In the rows, 128 means zero.
Each path below is one point turned by a fixed rotation once a step. After each direction that follows a path, write how fast that rotation turns it, in degrees a step (0 if it stays still).
Each turn is a multiple of 5 degrees from 10 to 175, or 0.
Each row of a path follows its step; steps can be skipped.

step 0: [133 127 125 135 139 136 141 136 124 130 129 129 122 128 107 129 125 134
 133 122 123 123 135 131 119 137 132 120 134 140 119 138 147 140 133 127
 128 111]
step 1: [139 129 122 134 127 137 136 118 114 129 147 135 123 130 121 132 126 121
 141 118 129 144 128 127 141 117 130 119 126 123 131 126 123 126 137 146
 126 137]
step 2: [125 144 128 119 128 118 112 123 123 139 130 134 125 128 119 113 122 130
 129 134 121 118 139 129 143 125 137 129 139 128 138 146 132 124 124 129
 127 142]
step 3: [127 122 133 129 107 118 128 131 141 136 127 117 110 127 128 114 131 115
 113 126 135 130 119 132 124 124 131 120 127 116 121 142 120 126 128 133
 134 126]
step 4: [133 119 133 123 126 133 139 124 113 121 116 119 131 117 130 125 130 142
 123 129 122 125 125 118 111 117 128 123 127 121 138 139 133 110 127 115
 120 121]
step 5: [129 116 127 147 130 136 128 130 121 117 121 119 122 132 120 142 149 128
 135 136 145 118 126 130 142 128 118 134 123 131 135 134 125 125 126 127
 131 133]
step 6: [129 118 127 111 136 122 112 135 117 131 143 129 136 134 131 150 124 128
 129 138 124 114 125 136 126 124 131 114 125 135 123 128 115 126 122 130
 126 131]
step 7: [139 133 149 119 130 107 116 122 133 132 132 137 126 127 134 134 138 130
 122 123 130 137 125 136 128 129 120 143 113 128 132 126 134 133 137 126
 140 124]
step 8: [128 120 125 129 131 132 134 148 135 133 135 122 125 135 141 123 128 122
 125 139 105 135 140 117 124 117 129 139 123 127 128 127 138 138 131 113
 132 122]
step 9: [119 137 119 130 132 142 138 123 124 130 134 129 131 136 131 128 145 136
 109 122 143 136 138 113 128 133 134 126 114 134 132 124 124 134 126 135
 121 117]
Directions:
[127 125 131 127 132 124 129 130 127 122 125 128 128 129 123 123 125 126
 130 130 128 128 130 126 133 128 127 136 129 128 132 128 127 128 127 127
 129 127]
130
[133 124 130 130 127 130 129 131 131 130 129 127 126 122 131 126 127 123
 131 131 133 128 131 130 133 132 127 127 125 127 126 127 130 128 128 128
 127 128]
155

step 0: [128 125 132 120 118 130 136 126 131 118 128 125 135 148 129 124 130 119
 132 125 142 131 132 114 110 124 130 134 129 123 127 125 124 116 119 123
 135 138]
step 1: [131 136 129 128 130 114 142 127 137 128 129 135 119 130 123 137 134 134
 121 134 124 138 136 135 121 132 134 131 114 125 146 140 130 123 140 131
 135 126]
step 2: [123 122 128 127 130 123 128 137 136 128 130 141 117 131 129 116 122 124
 141 127 126 125 134 108 127 130 130 122 139 136 130 140 128 132 125 130
 126 107]
step 3: [122 122 122 108 125 135 135 124 141 114 128 108 123 124 127 139 128 116
 130 132 121 129 122 128 130 134 128 135 137 122 130 127 120 127 132 132
 136 126]
step 4: [120 136 130 134 122 110 129 132 134 132 141 132 126 127 131 124 126 121
 142 129 141 132 123 138 126 140 137 134 123 118 133 113 135 130 121 139
 132 127]
step 5: [122 141 130 124 130 140 127 137 138 128 126 122 133 132 124 111 133 134
 131 130 121 141 135 131 132 127 123 117 122 116 130 144 121 135 118 137
 127 121]
step 6: [126 121 126 140 129 131 125 127 141 124 141 122 134 123 125 126 135 141
 122 131 127 129 135 125 132 138 127 148 145 136 125 121 124 132 136 137
 123 119]
step 7: [133 132 130 128 125 134 114 134 126 124 133 126 119 126 133 135 138 122
 130 113 127 140 113 127 136 124 116 123 131 122 140 112 140 130 124 132
 127 120]
step 8: [125 131 130 127 141 131 123 120 120 130 121 127 122 117 128 125 123 136
 134 133 134 124 130 135 136 135 110 144 115 122 118 132 129 137 114 137
 131 130]
step 9: [129 139 118 126 129 126 112 126 126 132 128 133 140 118 119 117 130 129
 123 129 122 133 131 139 136 123 133 124 133 135 118 111 116 132 130 115
 123 122]
Directions:
[127 128 127 128 132 128 129 128 124 127 124 128 130 124 127 131 128 123
 133 126 131 128 130 133 126 124 129 130 134 124 128 128 130 127 124 130
 131 129]
85
